In the data rows, 128 means zero.
Here are some points, one per row:
[114 104 127 126 143 134 121 153 170 144 148 161 135 129 173 139 120 130
 162 185 150 119 121 127 140 111 122 137 111 158 109 129 145 143  77  87
  44  46 116  79  77 101  52 111  94 130 120 106 129 199 147 128 124 140
 132]
[106 161  58  88 138 108  91  92  51  69 114 109 104  90 150 119 136 142
 176 132 118 138 132 192 150 160 143 131 143 104 160 109 175 164 144 109
 123 109 129  99  88  80 102  96 108  84 114 131 102  80  81 117 171 162
 166]
[139 128 109 140 103  69  98  90 136  94  85 135 147 125  56 104 126 125
 148 147 131 118 173 134 108 136  70 129 134 155  68 118  93 118  91  95
 152 149 120 121 149 145  93 101 124 116 156 141 102 138 152 147 132 142
 146]
[ 97 175  95 129 122 108 124 124 163 114 122 116  81 164 118 129 102  63
  96 116 114 128  77 145  93 105 162  74 134 111 135 113 117 120 125 116
 152  98 169 119 128 200 165  93 143 125 123 170 173 101 143 128 143 115
 115]
[132 129 143 163 157 141 140 155 130  93 183 150 128 120 119  94 110  85
 125 119 140 131 136  62  67  99 128 162 156 104 126  91 117 144 125 162
 119 130 122  84 136 121 112 140 140 110  90 101 150 136 152 116 109 133
 150]
[112 159 104 101  68 140 180 114 136 123  89 103 115 144 156 145 170 169
 165 150 171 173 110 149 141 156 119 125 119 126 153  98  64 102 129 101
 124 106  70 138 110  88  94  72 142  92  73  51 116 129 133 130 123 113
 155]
[124 109  85  65  71  94 167 176 132 131 157  87 143 123 139 108 129  92
 169 147 106  92 157 152 165 147 139 138 141 139 173 190 201 133 153 126
 127 135 138 142 132  99 159 110 131  94 146 176  50 128 106 141  54  37
 125]
[178 136 164 143 168 124 160 141 149 158 115 146 140 133 155 205 168 115
 142 111 154 113 136 137 110 118 139 163 164 183 204 156 181 170 169 153
 201 140  91 169 179 136 132 108 157 127 155 146 128 132 133 125  67 140
 108]
[ 63 130 133 123 126 144  72 123  84 130 135 147 114 110 101  90  97  87
 104  94 134  80  71 161 114 114  96 125 104 106  94 143 120 132 115 113
 169 157 121 164 168 137  66 159 106 139 154 122 129 164 193 209 183 195
 171]
[102 148 149 167  93 119 156 109 112 138  91 104  83 131 131  98 135 102
 130 114  47 107 138 104 110 115  84 116 109 109 134 174 167 137  79 137
 119  83 115 129 144 143 162 143 147 135 148 150 154 119 137 101  79 139
 132]
[ 87 120 160 152  93 126 121 134 118 141 126 118 151 154 154 129 117 123
 156 140 155 127 144 157 165 151 157 123 150 113 187 143 128 157 136  67
 139 146 151 157 127  75 160 196 157  80 137 110 142  84  77 132  77 112
  79]
[ 83 104  84 135 120 126 131 108 105 147 138 117  97  82  86 118 144 126
 130 134 147  94 160 159 117 125 167 106 153 165 131 171  90 126 173 143
 129 109 128 170 118 108  98 146 135 149 134 107 163 115  93  70  92 124
 132]
[148  79 123 171 143 157 117 117 108 205 127 162 167 171 126 164 180 105
 168 132 135 107 132 123 160 139 129 113  90 158 112  93 136 115 109  87
 122 113 107 102  47  93 112 111  84  76  84  90  97 124 132 129 109 134
 133]
[131 134  95 118 132 184 153 140 146 153 128 156 150 145 166 105 143 109
 102 158 140 130 160 162 166 171 152 193 114 202 161 197 151 163 191 144
 160 171 180 159 167 155 171 171 145 130 135 140 157 150 121 100 132 116
 107]
[131  83  61  94 116 101 150 114 145 139 136 130 122 159 177 137 154  98
 138  96 106  77 145 100 102 138 128 118  84 110  99  63  94 118  91 111
 103  66  91  86 151 121 160 190 139 153 159 166 154 197 178 188 172 199
 151]
[181 125 165 188 173 159 172 120 154 168 108 109 119 125 123 141  94 113
 145 143 134 145 144 211 104 158 139 110 134 152 122 133 155 179 134 184
 149 175 170 150 167 179 171 154 152 171 135 146 144 133 134 162 115  92
 143]
[155 192 126 122 191 124 166 157 159 165 189 136 158 182 152 158 118 231
 128 122 129 160 137 102 112 117 145  87 126  89  85 133 112 119  83  80
  84 133 148 144 123 128  97  51 108 102 118  78 134  90 113 116 163 142
 154]
[ 96  33  88 115 105  80 142  83  49  51 100  66 142  96 102 133 131 148
 116 143 140 171 107 101 170 128 169 147 179 191 139 171 143 137 158 164
 148 186 159 138 185 184 137 119 114 124 109 115 126 129 103 128 138 103
  57]
[198 191 194 208 169 153 226 169 150 187 166 137 161 108 140 134 167 101
  94 110 140 111 102 132 118  96 117 144  77  54  75  82  90  63  97  96
  83  98  96  83 124  61 130  96  72  94 115 122  98 127 115  99 137 109
  57]
[ 56  53  88  61  80  70  33  61 103  81 111 104 100 136 132 159 130 152
 133 153 162 177 183 199 169 184 218 214 174 156 174 179 134 152 128 177
 133 109 112 100 103 110 111  96  46  71  67  57  62  30 109  64  66  93
  80]
[ 77  94 117  65  52  81  72 134 127 152 105 153 145 149 126  93 174 156
 135 167 183 186 168 136 165 174 138 155 149 161 152 118 202 171 149 173
 145 166 151 147 147 133  88 108  80 161 108  99  92  73  76  57 106  74
  74]
[122 104 113 124 183 132 109  83 146  88 142 144 149 159  93 126 155 163
  99 112 131 209 141 168 133 113 132 172 202 116  92  93 107 142 155 165
 163 124 132  82 134 144 105 112 145 155  76 121 100 178  62 106 108  68
  80]
[184 151 146  89 169 211 115 126 140 141  91 117 151  83  72 139 131  56
  98  98 115 146  85  89 117 107 115 145 181 141  79 122 117 143 130 151
 135 153 115 138 159 160 159 116 119 154 143 103 158 126 135 139 125 143
  94]
[133 116 100  96  99 101 104 103  90 140 126 147  56  98 150 143  71 150
 141 128 118 136 163 113 129 179 131 126 133 124 135 125 135  62 112  93
  89 147  94  98  91 107 102 101 148 109 130 163 154 158 118 149 152 151
 150]
[140 148 117 102 105 100 142 104  67 123 116 114  81  67 129 106  93 161
 101  94  99 121  73 101 119  68 162 154 126 141 171  88 160 158 143 101
 169 150 190 146 118 131 173 191 180 155 162 199 165 162 174 124 129 108
 125]
[110 144 177 137 152 139 138 127  99 150 126 139 147 106 164 161  85 130
 153 150 122  90 111  87  97  98 107  79  81 162  89 144  96 121 165 147
 114 109 140 135 163 115 125 161 139 132 109 120  80  65 112 128 168  86
 103]
[111 145 124 144 165 159 133 113 203 107 152 136 162 186 112 145 131 142
 155 127 136 127 135 155 109  75  53  80  92 103 143  89 119  70 115 161
 102 197  94  82 103 112 121 117  77 110 128 145 145 140 135 117 151 119
 172]
[148 146 159 150 137 167 138 186 168 136 153 189 145 107 150 157 138 171
 100 112 103 144  72 100  85 134 129 102 134 117  94 130 105  88 130  57
 127 127  98  45 119 139  66 151 127 154 122  98 112 102  91 125 127 133
 163]
[158 212 162 177 136 135 118 165 133 127 177 169 116 153 164 126 149 171
 187 134 129 130 136 121 177 191 139 160 190 138 171 160 161 144 148 189
 155 156 176 137 134 173 147 166 150 152 160 137 118 146 148 119 133 118
  73]
[142 176 209 139 139 122 178 148 124 122 136 123 121 153 121  71  76 128
 145 117  74 108 132 122 121  96 136 104 130  79 141  96 111 128 109  99
  91 129 156 183 111 167 147 114 107 189  85 157 122  95 105 117 115 179
 182]
[195 121 148 141 156 197 149 170 121 125 153 123  84 129 142  97  94 123
  72  91  94  75 138 103 126  99  85 108 134 158 117 113 117 154 102 132
 181  72 114 132  94 156 115 125 137  77 158 129 105 120 126 144 115 104
 102]
[ 70  63 121 102 108 144 139 173 142 156 178 174 204 177 182 203 199 192
 173 199 178 198 162 150 149 109 128 119 119  82  87  87  62  73  68  78
  79  47  73 101  79 104 137 102 140 140 161 208 176 151 200 211 200 215
 227]
[114 148 125 176 177 155  79 141 146  82 126 122 163 110  76 129 101 129
  76 133 142 102 145 118 161 152  87 108  49 116 129 132 157  94 122 154
 104 124 114 188 130 138 132 153 201 175 149 133 126  94 112 136  97 127
 111]
[190 164 151 133 162 139  76 139 141 103 100 115 109 124 108  63 135 114
  95 142  88 154  75  59  99 136 148  96  58  85 126 139  85 122 136 160
 127 152 119 173 151  84 135 147  99 117 146 157 151 174 142 107 137 125
 141]
[126 117 146 128 116  75 126 136 129 127  41  93 131 109 105  98  95 127
  86  97 156  97 125 102 146 106 123 112 159 138 114 156 133 112 107 125
 121 132 118 101 101 107 181 125 131 170  88 116 165 135 140 160 172 172
 158]
[162 108 166 124  60 107  95 100 119 134 132  64 124 118 103 109 150  73
  59  98  72  79  88 105 115 121  77 125  91 117 166 106 114  95 168 155
  93 106 162 131 136 130 126 140 149 136 197 133 131 153 178 169 175 141
 174]
[121  83 105 100 109 108 104 106 142  94 113 124  92  80  82 163  87 134
 132  89 144 136 120  96 107 110 122 136 110  72  92 147 142 167 167 143
 158 187 159 189 144 171 194 141 161 149 139  93 125 158 132  97 140 134
 117]
There is one direction along which these points spread out most. Take the direction at right angles to it along which they spread out most. Go by this last direction. How many in every 100 of the points above lie lower along it than each point below? Answers are rounded to whole numbers. More than half of the points above lie lower than the first one.
[106 161  58  88 138 108  91  92  51  69 114 109 104  90 150 119 136 142
 176 132 118 138 132 192 150 160 143 131 143 104 160 109 175 164 144 109
 123 109 129  99  88  80 102  96 108  84 114 131 102  80  81 117 171 162
 166] 84
[181 125 165 188 173 159 172 120 154 168 108 109 119 125 123 141  94 113
 145 143 134 145 144 211 104 158 139 110 134 152 122 133 155 179 134 184
 149 175 170 150 167 179 171 154 152 171 135 146 144 133 134 162 115  92
 143] 8
[114 104 127 126 143 134 121 153 170 144 148 161 135 129 173 139 120 130
 162 185 150 119 121 127 140 111 122 137 111 158 109 129 145 143  77  87
  44  46 116  79  77 101  52 111  94 130 120 106 129 199 147 128 124 140
 132] 89
[110 144 177 137 152 139 138 127  99 150 126 139 147 106 164 161  85 130
 153 150 122  90 111  87  97  98 107  79  81 162  89 144  96 121 165 147
 114 109 140 135 163 115 125 161 139 132 109 120  80  65 112 128 168  86
 103] 43
[ 63 130 133 123 126 144  72 123  84 130 135 147 114 110 101  90  97  87
 104  94 134  80  71 161 114 114  96 125 104 106  94 143 120 132 115 113
 169 157 121 164 168 137  66 159 106 139 154 122 129 164 193 209 183 195
 171] 24
[114 148 125 176 177 155  79 141 146  82 126 122 163 110  76 129 101 129
  76 133 142 102 145 118 161 152  87 108  49 116 129 132 157  94 122 154
 104 124 114 188 130 138 132 153 201 175 149 133 126  94 112 136  97 127
 111] 19
[195 121 148 141 156 197 149 170 121 125 153 123  84 129 142  97  94 123
  72  91  94  75 138 103 126  99  85 108 134 158 117 113 117 154 102 132
 181  72 114 132  94 156 115 125 137  77 158 129 105 120 126 144 115 104
 102] 22
[132 129 143 163 157 141 140 155 130  93 183 150 128 120 119  94 110  85
 125 119 140 131 136  62  67  99 128 162 156 104 126  91 117 144 125 162
 119 130 122  84 136 121 112 140 140 110  90 101 150 136 152 116 109 133
 150] 49
[131 134  95 118 132 184 153 140 146 153 128 156 150 145 166 105 143 109
 102 158 140 130 160 162 166 171 152 193 114 202 161 197 151 163 191 144
 160 171 180 159 167 155 171 171 145 130 135 140 157 150 121 100 132 116
 107] 30
[ 77  94 117  65  52  81  72 134 127 152 105 153 145 149 126  93 174 156
 135 167 183 186 168 136 165 174 138 155 149 161 152 118 202 171 149 173
 145 166 151 147 147 133  88 108  80 161 108  99  92  73  76  57 106  74
  74] 78
[111 145 124 144 165 159 133 113 203 107 152 136 162 186 112 145 131 142
 155 127 136 127 135 155 109  75  53  80  92 103 143  89 119  70 115 161
 102 197  94  82 103 112 121 117  77 110 128 145 145 140 135 117 151 119
 172] 73
